A state moves one step at a time under one of 6 hidden systems, and each row is a state written as 20 numbers. Each run below is a few steps of one system.
U, path 1 (8 x 20):
[[ -4   4  -7 -11   0  15   2   1   2  14   5   2   3 -10 -18   1  -7  -9
   -3   2]
 [ -2  -8  15  14   8  -6   3  -3  -8  -3  -4   2   1   8  12   6   6   1
    7  15]
 [ -1   3 -12  -8  -9  -3   0   3  14  -9  -1  -2  -6  -9  -9   2   5  -1
    4 -22]
 [  0   7   7   5   3  16   1   0 -10  12   4  10  12   6  -5   2  -2  -2
  -15  18]
 [  5  -9   0  10   4 -15  -1   1  -3 -17  -2 -17  -6  -1   6   3   3   2
   20  -9]
 [  2   8  -6 -15  -8   9  -4  -2  16   9   2  16   1  -9 -18  -4   2  -8
  -16   1]
 [  3  -1  11  19   6  -3   1   1 -18  -5   0  -5   6  18  19   2   0  12
   -2   9]
 [  4  -3 -16 -15  -4  -5  -3   1  13  -6   3 -12  -9 -16 -14  -6  -5  -7
   11 -18]]
M, path 2:
[[  6  -6   4  -3  -5 -13  -7 -12  10   7  -7   7  -2  -2  10 -27  -9  -4
   -1  14]
 [  6   6 -10  -6   0 -14  -6   7   3  -2   2   1  -9   7  21  -5  -6  18
   -6 -15]
 [-16   3  -9 -20  -3   6   3   0   0  16   0  -4   2  -2  -1 -14 -16  -3
   -3  -4]
 [ -9  -6   4   5   5  -9   6  -7  -1  12  -8   5  -7   2  22  -1  -8   5
   17   6]
 [-19   6  -5 -15  -4  -4   5   7  10  -4  -6   7  -6   2   3   8  10   2
   -1 -19]
 [-17   7   5  10  -7  15  10   0 -12  12 -10   3  13   5   2  -3  -5  -1
    2   3]
 [ -5  -3   4   4  12  -6   4  12  -4  -1   0  -2  -9  -6   1  20   7   0
   21  -5]
 [-12   5   8  -1 -13   6   3   2   7  -4 -12  10   7  -5 -18  -4  14 -15
   -4   1]]
C, path 3:
[[  6   6  -2  -5  -1  -4 -10  14  -6   2   0 -10   2  -8  -8 -19 -11  -6
    5   0]
 [  9   6   3  -2   2  -9 -10   6   5  14  -2  14  -5  -8   2 -11  -8  -2
    0  11]
 [ -3   9  -1 -13  -1 -12  -8  12   2  -2  -3   1  -2   5   6 -15  -2   3
   -8  -6]
 [ -8   7  -3  -3  -4   1   0   6  -3  16  -7   1   2  -4   3 -14 -15  -1
    6  -1]
 [ -7   3   6  -9  11 -12  -3  12  -2   8  -1   8  -8   3  11   2  -1   3
    2   4]
 [-17   7   3  -5 -10  -5   3   7   3  -1 -14   2   1   0   0  -9   3  -4
    6 -10]
 [ -5  11   2   6   1   5   4  10  -6  15  -3  12   1  -1   6   8  -4   6
    2   0]
 [-11   3   7  -3   6  -9  -1  17  -7  -9  -4  -6  -2   3  -1   4   8  -2
    8  -5]]
Y, path 4 (8 x 20):
[[ -6   4   4  10 -11   6   4  -5   1   7 -11   8   8   1   3  -8  -2  -2
    1   3]
 [  0   7  -3   0   5   1   0  15  -5  -3   4  -1  -3   0  -2  14   3   5
    2 -10]
 [ -8  -3   6  -3  -3   5   2  -4  -2  -1  -4  -4   7   0 -12  -8   2 -13
    0   9]
 [  9   7   2  17  -2  -1   0   5   0   3  -4  11  -1  -3   6   7   2   7
    6  -1]
 [ -2   1  -2 -12   3   1  -4   8  -2 -11   6  -8   3   3 -12   0   6  -5
  -10  -3]
 [  6   1   4  14  -5   4  -1  -6  -4  10  -5   3   6  -4   2 -11  -9  -3
    6  11]
 [  7   3  -2  -5   8 -11  -6  13   3  -7   5   2 -10  -2   1  10   6   5
    1  -7]
 [ -4  -2   1  -6  -7   4  -1  -8   1   0  -3  -5   9   1  -7 -19  -5  -9
   -8   7]]
T, path 5 (8 x 20):
[[  0   2 -11 -10  -6   7   2  -1  10  -9   5  -3   0  -2 -13   7   8  -1
   -8 -15]
 [  1  -4   9  11   6  10   3  -7 -12   9   3   1   8   6   2   3  -4  -2
   -3  20]
 [  7  -8  -5   1   1 -16  -3   0   7 -13   0  -9 -11  -5   4   1   3   2
   15 -12]
 [ -2   3   1  -8  -4  13   2  -7   9   5   2  14   7  -1 -14   2   7  -7
  -19   9]
 [ 11  -4   3  16   6  -6  -2   0 -14  -5   3 -11   1  11  19  -1  -7  12
    5   3]
 [  1  -4 -11 -18  -1   0  -1  -2  15  -3   4  -4  -7 -15 -18   0   1 -11
    4  -9]
 [  0   1  12   8   3   3   2  -9  -4  11  -2  16   7  11  13  -2   0   3
  -14  22]
 [  6  -2 -14  -3   0 -12  -3   5   0 -16   5 -20  -7   1   6   0  -3   9
    9 -23]]
U, path 6, 8 rows:
[[ -5  -5 -10 -17  13   2   6  -2  10  10  11   7 -14  -8  -2  23   0   2
    3  -5]
 [-23  -7  10   0  -3   9  12 -13  -5  -8  -7  -3  11  17   1   4  12  -5
   -9   7]
 [  7  -5 -14  13  -3   9  10  -9   6   1   3  -2  -5 -10   1  19  -1   8
   18 -16]
 [ -7  -2   8 -14  12   9   1   5  -3  -3   9   3   3   3 -19  16  15 -11
  -14  13]
 [  6  -8   2  27 -14   2   7 -19   3 -15 -10  -4   7   3   5   0   8   2
    9  -3]
 [ 16   6 -12 -10   9   7  -5   9   6   1  19   5  -8 -10 -16  19   2   2
  -10  -7]
 [  0 -10  14   9  -2   2   0 -12  -9 -14  -3 -10  15  14  -2 -12   8  -8
  -12  19]
 [ 26  -3 -19   8  -4  -4  -3  -9  15  -1   7   1 -11 -13   5   5  -6  13
    9 -16]]
M, path 7 (8 x 20):
[[-10  -4  11  -6  12 -16  -3   4  -8  15  -5   2  -6   7  22 -12 -12   1
    7  17]
 [-11   2 -12  -9 -11 -12   3   3  14  -6 -10  -3  -9  -5   8  -6   0   4
   12 -28]
 [-15  15   4  -2  -3  11   4   7  -4  26  -7  21   7   2   6  -5  -9   1
   -8   8]
 [-18  -6   6   3  10 -14   5  12 -13  -7  -6 -17  -6   4  13   6   0   2
   26  -9]
 [ -9  11  -3  -1 -18   9   6   1  18  10 -12  20   1 -16 -16   2   6 -11
    4 -11]
 [ -9   8  22  14  10  -3  -1  18 -23   2  -6   4   7  15  11   4   4   4
   -1  15]
 [  0   1 -10   0  -7  -1   0  10   4 -14  -3 -16  -4 -17 -20   5   4  -7
   23 -26]
 [  5  11  17   8  -3   9  -6   5   1  20  -6  29   8  -6 -10  -7   2 -11
  -10  28]]
Y, path 8 (8 x 20):
[[ 11 -10   8   3   7  -9  -7  -1  -3 -13   3 -10  -1  -2  -6  -4   4  -7
    4  11]
 [ 21   3  -5   7  -8  -2  -8  -7  12   2   1  11  -2  -7  -2  -8  -1   2
   -6   3]
 [  9   3  -3  -9   9  -6  -8   8  -7   0  10  -5  -2   9   8  -5  -6   8
  -14   3]
 [  4  -9  -6  -4   0  -7  -2  -8   2   2   0 -12  -3  -7   2 -15 -13  -4
   12   1]
 [  1   2  -1 -10   4  -9  -3   1  12  10   0  16 -10  -2  10   1  -1   4
   -4   2]
 [-13  -1  -4  -9  -4  -5   2  -2  -3  -6  -3 -11   2  11  11 -11  -3   4
   -4  -9]
 [ -7   0  -8  -2  -1   7   7  -3   3  17  -1   3  -3 -10   0   3 -11  -2
   12  -3]
 [-16  -2   9  -8   8  -8   4   5   0  -3  -4   5  -4   9   8   9  11   1
   -1   2]]
W, path 9 (8 x 20):
[[  5   6  -3   6 -12  -9  -8  14   1 -10 -10 -13  -1 -15 -12 -17  -3  -8
   20 -16]
 [ 15  16   6  -2  -1   0 -14  11   6  17   1  27   0  -8  -7  -9  -3  -3
  -15  17]
 [ -3   1   5  -3   3 -24  -9  15 -10 -10  -7 -17  -4   7  16 -22  -8   3
   11  -5]
 [  5  15 -10  -4 -17   8  -4   6  15  15  -6  15   0 -22 -20 -11  -8 -10
    4 -10]
 [ -3   5  14  -9  17 -18 -10  14 -10  13   0  10  -5  12  23  -9  -7   6
   -9  20]
 [-13   5 -10  -2 -15  -6   3  10   5  -7 -15 -14  -3 -13  -6 -13  -5  -6
   26 -28]
 [  2  18   7  -5   4  11  -5  11   4  30   2  35   2  -5  -4   4  -3  -2
  -17  19]
 [-18  -4  10   0  10 -25  -1  17 -17 -13  -9 -22  -6  11  21  -7  -1   4
   22  -9]]
W, path 10 (8 x 20):
[[ -1  -3   9 -18  19 -16  -8  12   2   5   5   8 -13  -3   1   4   3  -6
    0  14]
 [-12   5   3  11 -20  -5   4  -2   5  -6 -21   0   6   1   4 -16   4  -3
   11 -11]
 [ 10  18  -6  -3   5  10  -6  18  -4  15  11  13   0  -3  -3   9  -7   8
  -13  -3]
 [-15 -10  13  -8  10 -14  -1   6  -9  -5  -6 -14  -2   2   0 -10  -1 -13
   15  10]
 [  9  11  -5  18 -17   4   2   0  14   5 -10  18  -1 -14  -2   4   3   4
    9 -12]
 [ -4   8   8 -17  15  -5  -8  20 -11  -1   9   1   1  14   1   0   3   2
  -20   9]
 [ -6  -4   1  16 -11   1   5  -4  -5  -1 -14 -15   5 -10  -5 -14  -9  -9
   28  -5]
 [ 17  11  -1  -3   6  -1  -9  11  12  11   9  27 -10  -8  -3  15   6   6
  -12   4]]
T, path 11:
[[  2  -4   1  -9   9   3   0   1   1 -11  11  -1   0   6  -9  16  14  -1
  -14   2]
 [  8 -10   1  15  -6   6   3 -18  -3  -4  -1 -10   9   2   0  -9  -4  -3
    3   9]
 [ 17  -5  -5  -2   9  -6  -4  -1  10   0  10   6 -12  -8  -1  15   4   4
    3   0]
 [ -2  -7   5  -8   0  -1  -2 -10   1  -9   2  -5   7  11  -2 -11   5  -7
  -17  12]
 [ 19  -2 -13  12  -4   2   0 -12   3   4   5  -1  -2  -4   9   0 -11  12
    3  -7]
 [ -3  -8   0 -22  17  -4  -3   2   2   1  12  -3  -7   1  -5   6   2  -6
   -7   9]
 [ -2  -6  -2   7 -11  -1   4 -21   4   0  -8  -2   5   7  14 -17  -6   4
   -2   2]
 [  6   1 -13  -9  10   2   1   4   4   4  14   3 -10  -2   3  20  -2  10
   -3 -10]]
C, path 12 (8 x 20):
[[ 26   8   2   2   3 -18 -21  18  -4  -2   3  -3  -3  -4   4 -22 -11   4
   -1   5]
 [  8  11  -7 -19  -5  -6 -14  12   9  11   1   5  -4 -14 -12 -25 -14  -8
   -3  -1]
 [  2   9   6  -7   3 -12 -11  10  -4  16  -3   9   0   6  16 -24 -14   5
  -10  14]
 [ -8   6  -8 -18  -1 -17  -5  13   4   6  -5  -4 -11  -3  11 -17 -13   3
    9 -15]
 [-22  10   6 -14   0   1   3   8  -1  24  -9  16   1   0   5 -10  -9  -5
   -2   8]
 [-14   6   6   0   3 -18   1  14  -4  -1 -11   3  -7  10  25  -1   0  11
    9  -9]
 [-25  11  -2 -10  -6   7   8  14   2  11 -11   6   1  -8 -10   4   0  -8
   12 -15]
 [-10   8  18  15   5  -1   3  15 -13   6  -9  14   4   9  11  10   7   4
    4  11]]

Which system made each run below?
path 13 (2 x 20):
[[  9  -3 -10  -4  -7   6  -2 -12  13  16   1   8  -2 -16 -10 -10 -12  -7
    3   4]
 [ -1  -3   2 -11   9 -17  -4  -2   4   2   1   6  -8  12  23  -5  -2  11
   -9   5]]

W
path 14:
[[ 12  -1  -5  -3  10   8  -1   0   2  -3  15   3  -2  -2 -11  20   7   1
  -10   2]
 [ -4 -14   9   6   0  -1   3 -14  -4 -13  -3 -11   7   9   1  -6   6  -6
    0  12]]

W
path 15:
[[  8   5  -1  15  -3   4   2   0  -3  -1   0   5   2   5   7   8   2  11
   -3  -3]
 [ -1  -1  -3  -6   5   3   0   7  -4  -7   6 -12   0  -2 -13   6   3  -5
    3  -5]]

C
path 16:
[[ 20  -3  -7   9   0  -6  -4  -5   7   1   5   4  -7  -6   7   3  -3   8
    5  -3]
 [ -1  -3   1 -19   8  -2  -5   1   3  -3   9  -1  -1   4  -8  -2   4  -5
  -15   8]]

T
path 17, 2 rows:
[[ -9   1 -14 -15   2   1   7   0   9   0   5   2  -9   2   5  15   2   9
   -3 -19]
 [-21  -6   5  -3   3  13  12 -10 -11   6  -1  -6  10  11   1   1  -2  -4
   -4  10]]

T
path 18 (2 x 20):
[[-20  12   1   4   1  10   9  12 -19  20  -6   0   8  11  15  -2 -15   9
    2  -2]
 [-24   2  -3  -8   2  -6   8  15  -3   3 -10  -8  -7  -8   0   5  -3  -5
   27 -19]]

T
path 19, 2 rows:
[[ -6   2   3   2   9  -8   1  14  -8   2  -2  -2  -6   2  10   9  -1   6
   12  -5]
 [-13   5  -1  -7  -9   3   3   4   7   1  -9   3   2  -8 -13  -4   4 -11
    5  -6]]

M
path 20, 2 rows:
[[ -3   1   5   5  -4  -1   1   7   1 -17  -5  -3   2   0 -10   9  17  -4
    3  -9]
 [  9   7   1  18  -8  15   2   0  -4   4   0   5   9  -5 -11   5   0  -2
    0   2]]

C
path 21 (2 x 20):
[[  1  -3   0 -11  14  -2   0   0   4   7   9  11  -8   2   6  15   2   5
   -7   8]
 [-19  -6   2   0  -7  -2   9  -7  -1 -10 -10 -11   5   8   4  -5   5  -4
    7  -7]]

W
path 22, 2 rows:
[[  0  -3   0  -1   1   4   3 -12   5   9   2  12   0   4   8   1  -2   3
  -10  10]
 [ -1  -6  -7  -4   6  -7   1  -2  -3  -9   6 -13  -4   9  11   2  -2   9
    0  -8]]

T
path 23 (2 x 20):
[[-16  -1  15  -6   8  -2  -1  13 -15   1  -5 -10   6   1  -9 -11  -2 -15
    8  14]
 [  6   8   4  17 -13  -7  -3   7  10   0 -14  12  -3 -14  -3  -2   5  -3
   17  -8]]

Y
path 24 (2 x 20):
[[ 14   2  -2  -3   4 -11  -9   4   6  -1   4   5  -7  -3   4  -5  -2   4
   -5   2]
 [ -1   3  -1  -7  -3  -3  -4   1  -1  -1  -1  -3   4   8   5 -15  -5   2
  -12   1]]

U
path 25 (2 x 20):
[[-15 -14   2   0   9   1  12 -13  -7   4   0  -8   0   8  12   7  -5   1
    8   7]
 [ -8  -4  -6  -2  -4   2  10 -10  14  -4  -2   7  -6  -2   0  16  12   1
    2 -12]]

M
path 26:
[[  0  24   2   7  -8   8  -4  17 -10  10  -3  12  10   9   5  -7  -5  10
  -17  -2]
 [ -6  -4  -2  -6  13  -5  -1  14 -15   2   4 -21  -5  -6  -4  -1 -11  -5
   22  -4]]

M
path 27, 2 rows:
[[  0  -4   1  -1   3 -14  -1  -3   9   0  -4   8 -10   0  13   2   4   3
    6  -1]
 [-11   9  -4  -8  -7   4   3   4   1  -1  -3   3   5   7   1  -4   2   3
  -11 -10]]

M
path 28, 2 rows:
[[  0  -3   9   3   1 -16  -6   8  -6 -19  -5 -12   1   9   6 -10   7   0
    3  -1]
 [ 13  11  -8   9 -15  13  -3   1   5   5  -1   5   7 -13 -16  -7  -5  -4
   -1  -5]]

W
path 29 (2 x 20):
[[  4 -13   3  -1   3  -7  -2 -18   4   9  -1  -1  -2  -2   8 -17 -11  -5
    3  18]
 [ -1  -1  -7 -13   5 -14  -1  -1  10   0   3   6 -12   6  19   4  -1  12
   -5  -9]]

U
path 30, 2 rows:
[[ -3  11 -13   2  -2   6   4  16  -4   4   2  -2  -4  -7  -2  14  -4   8
   13 -23]
 [-12   1  15  -4   5   9   1   8  -9   5  -3   2   8  -3 -19  -1   5 -18
    0  18]]

U
path 31, 2 rows:
[[-13 -10 -17 -13  -3   4  12 -24  10   9   2  -2  -4   7  17  -1 -13   9
   -3 -10]
 [-19 -10  -7 -13  13   6  15 -12  -2   9   8  -2  -4  12  15  19  -3   9
   -2  -1]]

T
path 32 (2 x 20):
[[-19   7  -8 -25  -6   0   2   8  14  -5  -2   5  -4  -4 -13   3  11  -7
   -7 -19]
 [ -9   7  10  20  -4  17   9  -3 -17  14  -6   5  16  12  10  -1  -7   5
   -4  13]]

T
path 33:
[[  7   6   2   6  -1   2  -5   8 -12  -6   2  -9   8   7  -1  -8  -3   3
   -6   1]
 [ 13  -2  -4   0  -1  -6  -7  -1   4   3   2  -2  -4 -10  -3 -11  -8  -4
    7   2]]

U
